Q: [[178, 39, 98, 194, 85], [205, 191, 249, 243, 232], [215, 51, 129, 139, 60]]
A: 249
Q: [-49, 4, 16, 31, 40]
A: 16
Q: [678, 87, 847, 622, 615, 777, 694]
A: 622
Q: [[3, 2, 8, 8, 6, 5, 7], [5, 2, 4, 7, 4, 7, 8], [6, 4, 5, 7, 2, 7, 7]]
A: 7
Q: [212, 154, 20, 2, 35, 26, 147]
A: 2
Q: [184, 13, 166, 210, 213]
A: 166
Q: [[98, 52, 67, 41, 45, 7, 75], [31, 41, 47, 64, 28, 61, 55], [72, 63, 56, 22, 19, 94, 15]]
A: 64
Q: [6, 0, 7, 8, 4, 7, 5]
A: 8
---
[[1.44, -1.21, 1.03, -0.64, -0.35, 0.50, 0.57],
 [-1.40, -2.45, -0.51, -1.98, 0.08, 0.66, 1.62],
 [0.42, 0.64, -0.37, 0.93, 1.82, 1.73, 0.96]] result: 0.42

[[16.63, -16.53, -3.05, 12.03, -12.21, 4.05],
 [5.35, -12.70, -20.36, 7.74, 1.08, -10.44]] result: 5.35

[[-1.21, 0.01, 0.29, 0.08, -0.05, 1.61, 1.99],
 [1.60, 1.11, -0.02, -0.36, 2.08, -0.23, -1.25],
 [0.79, -0.11, 1.17, 0.92, 0.95, 1.24, 1.52]] result: 0.79

[[-0.8, -1.2, -0.3, 1.4],
 [1.2, -0.7, -0.5, 0.0]] result: 1.2

[-2.32, -1.53, 10.73, -17.06, -7.31] result: -2.32

[111.9, 114.8, 65.4, 155.0, -185.2] result: 111.9

[-16.3, 19.7, 17.1, -7.0, -13.5, 0.5, -12.7] result: -16.3

[[0.248, -1.383, 0.647, 0.041, -0.354, -1.053, 1.502],
 [-1.183, 0.743, -0.942, 0.262, 0.669, -0.032, -0.934],
 [-0.063, 0.522, -0.241, -0.766, 0.780, 0.785, -0.408]] result: -0.063
---
[ 11.35  -2.67  12.78  13.14 -15.67   8.15]	-2.67
[-44.79 -93.65 131.93  84.69]	-93.65
[ -15.90 -144.35  129.57  -67.59  -45.27]	-144.35
[ 1.6  1.0  0.9 -1.1  1.6  1.8  1.4]	1.0
[-1.60 -0.60  0.96  1.00]	-0.60
[ 16.823 -16.445 -16.866  17.478   9.199 -19.595]	-16.445
[-0.09  0.00  0.17 -0.07 -0.19 -0.05]	0.00
[  0.68  -6.32  -0.25  10.81 -15.22]	-6.32
[ 1.05 -1.16  0.11 -0.50 -0.38  0.60 -0.06]	-1.16
[ 12.837 -15.650  -0.741  -7.985  -1.870]	-15.650
---
[[ -71 -193 -243 -334 -188 -166 -207]
 [ 728  -55  166 -236 -497 -601 -364]
 [-225 -101 -169 -122 -263 -130 -174]] gives -236, 728

[7152 9172 3346 9536 1877 7240 9062] gives 9536, 9536

[541 445 791 982 883  98 966] gives 982, 982

[-528  492  522 -331 -896] gives 522, 522

[[142 116 213 205 108]
 [111 108 207 235 106]
 [139 117  93  47 106]] gives 207, 235

[944 588 118 165 245 565 656] gives 165, 944

[-105  960   60 -276 -510] gives 60, 960

[[4216 8566 3889 7470 2819 3349 8945]
 [4766 3251 3373 3126 8573 8385 8203]
 [4192 2480 8413 8583 6828 3816 3264]] gives 3126, 8945

[-26  35  -6  20  32] gives -6, 35

[1 2 6 2 6 8 6] gives 2, 8
---
[[4288 4560 4319 7870 4635 6387]
 [7288 3705 3721 5010 4313 6384]
 [5538 4023 2496 6663 5437 5561]] >> 5538

[[-426   67 -184  168 -661   21]
 [   9  154   42 -100  -58  119]
 [ 365   30  194  -69  541 -221]] >> 365

[[7116 4830 6135 3981 7772]
 [5468 4034 6874 6851 8961]
 [6775 3541 6538 4947 2788]] >> 6775

[[111 337  47 902]
 [410 251 750 982]
 [553 385 795 830]] >> 553

[[-30   4  12  24   2]
 [ 32   6   9  25  35]
 [-21  24  14  16  23]] >> -21

[[ 97 217 119  14 209  94  57]
 [ 42  77 157 204 150  17  41]
 [140  60  15  12 132  16 125]] >> 140

[[103 173 236  73 187]
 [ 62 192 205 150 191]
 [173 161 173 164 175]] >> 173

[[96 97 52 59 59 53]
 [60 61 57 59 58 59]
 [70 65 36 55 44 22]] >> 70
---
8.32	-17.51	-11.55	9.34 >> 9.34, -17.51
-1.8	1.1	-0.3	-0.2	0.2 >> 1.1, -1.8
0.177	0.150	-0.066	-0.119 >> 0.177, -0.119
-11.10	12.88	11.25	-3.47	-17.48	-5.26	-8.67 >> 12.88, -17.48
-19.859	9.487	13.016	-1.710	-10.861	6.957	8.367 >> 13.016, -19.859
-128.9	7.1	96.3	-107.8 >> 96.3, -128.9
---
[ 28  24  -7 -28   7  -3  31] Answer: 7
[ -2 -14  30  -2  -5  -4 -12] Answer: -5
[  0   4 -29  10  41   2 -20] Answer: 41
[ -9   4   9 -40  -2 -22 -42] Answer: -2
[-27 -12  16  -6 -34  21 -12] Answer: -34
[-17  34  -5  36  -1 -33  -9] Answer: -1
[ -6   2  11  16 -20 -21  32] Answer: -20
